Each path below is one point turned by a fixed rotation once a step. After each direction that follows a path, write how fast that rotation turns it, in degrees a step (0 if it stays still).
Each turn is a multiple of 5 degrees from 10 to 175, or 0.
Each row of a path follows its step; steps can be skipped.
path 1
step 1: 187,214,285,48,149,333,285,-131,-440,-83,-22,56,9,128,-297,-259,-75,-3,-301,298,-65,72,-173,-61,198,40,21,-383,-188,41,-240,-408,133,-276,148,29,-1,-64,32,-9,-125,58,-403
step 2: -46,39,-13,-179,-237,-38,280,-124,-142,46,-210,452,-295,-84,-253,-174,176,73,-1,171,317,-103,62,-197,144,579,30,-4,-157,85,-290,-177,-88,-331,211,61,-220,-51,139,271,131,-32,118
step 6: 97,-370,-19,40,-69,89,213,-197,-80,-142,-169,254,-200,245,-184,29,26,-335,-16,31,-16,118,-223,43,357,-4,-367,-22,-144,576,-499,7,32,-44,-62,-37,-12,172,-337,158,-96,57,5
step 9: 132,-283,-203,-59,13,-42,133,-138,-182,-167,-72,-348,-200,216,34,-313,95,-294,60,35,-132,201,-467,-26,241,-313,-221,67,-214,200,21,-86,-317,-77,358,47,254,-163,144,-196,-82,-207,-229
step 13: -82,-232,-416,30,-274,-197,119,338,-201,53,13,-369,-301,-168,78,-86,-86,71,26,-195,-213,-178,-50,-330,344,254,120,-64,-10,-143,56,-126,-235,-233,317,-301,153,-191,26,28,0,311,-50
step 15: -82,-476,-23,20,330,-270,-156,237,-11,212,-184,-130,-140,134,-301,-147,-101,-57,-235,-22,291,-318,70,14,66,32,-229,102,86,338,67,-294,19,130,68,181,111,-569,-102,233,-51,-61,-21
step 20: 98,-140,48,-86,146,241,213,51,118,-25,57,-44,-347,207,-441,-143,-295,-71,-43,44,417,35,-185,197,77,134,145,-268,-18,-293,111,111,-243,-64,35,595,136,-209,100,107,6,-274,104
step 21: 41,-201,25,32,-419,-141,-154,129,184,-155,82,157,-167,30,-131,70,-242,48,-145,40,-37,-433,-95,-170,113,140,-217,46,207,-309,-207,161,-218,-89,111,315,141,-215,369,67,-435,92,361
step 23: 171,191,111,54,47,-117,27,32,208,161,202,25,-88,164,-553,-128,-137,-224,58,-76,-90,-206,-100,279,302,333,154,-40,-97,260,-10,-169,-2,-291,-84,298,6,-338,-264,-378,-12,230,257
Speeds:
-32,39,24,-92,-81,-41,37,158,-26,-156,-24,27,84,-103,23,-61,-10,67,17,-49,38,-94,50,-17,46,28,-25,55,34,41,-13,106,38,-26,-4,39,41,-39,-8,-27,82,42,-9	135
3,-5,-6,32,61,71,70,44,170,27,-31,-38,83,104,2,-44,18,38,77,24,28,-47,29,40,-64,28,-101,-53,61,-78,-22,8,-41,-54,-40,4,-77,-17,64,-91,1,130,10	10
-66,39,28,-16,87,29,0,124,-26,36,-43,34,-48,2,-45,-29,59,30,-42,16,130,-22,-45,23,37,9,-88,-83,-68,-26,-92,-1,36,119,-43,17,-35,85,-9,110,-7,-48,118	80
169,1,-45,-37,101,38,-45,67,-77,-60,-35,-8,-83,-24,33,-59,17,100,32,48,46,-2,-11,23,27,-79,1,-2,55,-75,100,-16,-113,40,66,-71,-61,-42,-56,-17,8,-26,-56	170
-47,-25,21,-80,-35,20,15,-11,58,45,-21,29,-111,-1,89,-25,10,4,5,33,74,98,-21,79,23,160,90,37,-35,-1,112,59,-6,-38,-78,-43,-49,59,-22,-78,113,-26,40	125
66,29,-6,27,-8,-89,-111,-47,9,-1,-52,39,-64,-44,38,-28,62,-74,-65,46,112,25,21,-129,-117,15,-146,47,22,26,-48,24,-45,-56,-68,41,13,-49,42,-69,14,-50,4	115
5,-91,52,-8,80,56,37,32,-87,-74,-30,-10,-63,103,45,133,80,-103,111,-42,-7,40,70,-32,-26,-2,-45,15,64,31,52,83,116,67,34,48,6,4,24,-40,-3,-16,13	35
path 2
step 1: 2,-98,-75,-6,105,362,171,244,-202,-91,43,253,-23,171,-118,232,-67,-94,-125,-54,-574,-39,-166,90,-18,-153,-96,-135,-70,130,169,69,376,-336,86,91,120,-401,53,258,-26,84,29
step 4: -34,103,-130,-73,-51,121,65,-256,-18,220,-268,71,-284,-12,-272,-182,138,-183,-241,85,-123,-24,58,-193,10,322,-110,86,50,-18,207,46,-322,371,21,64,17,-355,396,-11,244,-262,-210
step 6: -27,-276,-209,125,-215,352,-79,169,-65,-282,376,269,236,254,84,183,-242,8,175,91,94,-51,26,44,7,-74,-123,-139,-95,-89,51,-131,163,14,-377,-241,-344,-56,113,32,55,380,79
step 8: 33,193,38,84,432,-356,-21,-289,234,158,-215,-327,41,-161,-151,180,-314,-111,-28,-305,-16,216,-125,-36,-196,-237,207,-30,151,224,103,117,-59,-80,-361,37,-41,279,-38,-54,43,-51,99
step 10: 19,104,138,-237,-39,-258,-124,257,-169,175,-200,330,74,262,106,-375,201,287,-99,-72,-4,-8,232,-160,88,-299,-201,-157,-183,-270,-230,-251,-16,-43,186,51,-230,-45,-92,213,-88,-240,-8
step 12: -82,141,47,-244,-105,231,292,-94,8,297,-23,310,-130,-57,-257,227,139,-300,12,242,-99,-248,-343,-128,257,32,20,246,248,78,29,336,64,119,-7,31,162,-71,73,-97,-144,411,-2
step 18: -306,-145,-149,-393,36,9,137,-146,10,29,234,449,287,-5,-53,262,-29,37,-20,39,208,-4,0,167,-261,-288,21,-79,-3,50,-216,-308,-14,280,324,103,-46,32,23,231,-86,-376,52
step 23: 42,129,19,-247,197,-280,-68,152,29,36,369,189,-74,291,-324,12,-51,-251,176,422,6,-176,-119,270,-101,-60,141,-247,-18,-137,-117,177,-87,258,166,348,-47,-198,164,-160,106,57,-183
step 24: -208,61,-66,-62,-132,-341,114,-260,151,28,-200,-211,304,-135,-307,271,49,-46,123,163,-189,-225,130,118,134,163,-281,-100,-239,-313,62,241,107,-18,-363,159,-231,-144,211,14,58,-106,202
Speeds:
-12,-76,69,11,-71,63,31,117,17,62,-20,26,-174,90,-31,69,36,-27,23,84,-24,-60,38,-53,-39,-17,48,22,-30,70,78,-59,13,62,-43,17,82,22,-9,66,98,10,-53	135
65,50,-10,-9,38,34,101,30,-27,46,-40,-100,-35,74,30,-145,86,41,-51,-80,40,32,96,-40,-47,75,60,34,44,-70,32,8,-34,-5,-15,-124,-58,38,21,2,74,-91,2	65
52,-83,94,73,4,21,-50,59,0,-94,-8,85,78,-20,-28,-65,113,31,5,63,63,28,7,-6,-85,-56,115,-103,-6,-14,-65,-74,39,96,34,-52,-31,-12,35,-20,-44,18,87	90
59,-55,-27,-38,64,37,-30,-67,-109,-55,-112,66,-30,-11,42,10,-77,-95,39,-123,10,14,70,-15,17,34,118,72,-42,24,-13,50,15,97,42,55,5,-58,-47,112,-5,-3,43	85
69,-31,37,-48,119,29,-39,55,-43,109,-1,0,95,-13,-68,49,-1,-28,-92,122,41,-50,55,-57,7,20,-6,94,-9,7,-110,-20,-69,-47,101,60,-49,41,15,19,-22,-39,-94	135
-11,-135,-66,-1,4,85,-66,-12,-3,-38,2,-5,6,-3,-78,22,3,83,15,-24,-17,22,-41,138,-38,0,24,-61,-37,11,-2,111,-105,-52,13,11,-10,-35,112,18,149,-89,-48	20
14,-4,37,-24,-117,-5,101,-28,-40,50,-59,69,84,0,-4,30,-20,20,-143,65,-16,-59,-43,58,-40,29,-64,3,-60,27,66,29,-28,30,6,-97,-28,-144,-72,63,-29,-79,72	125
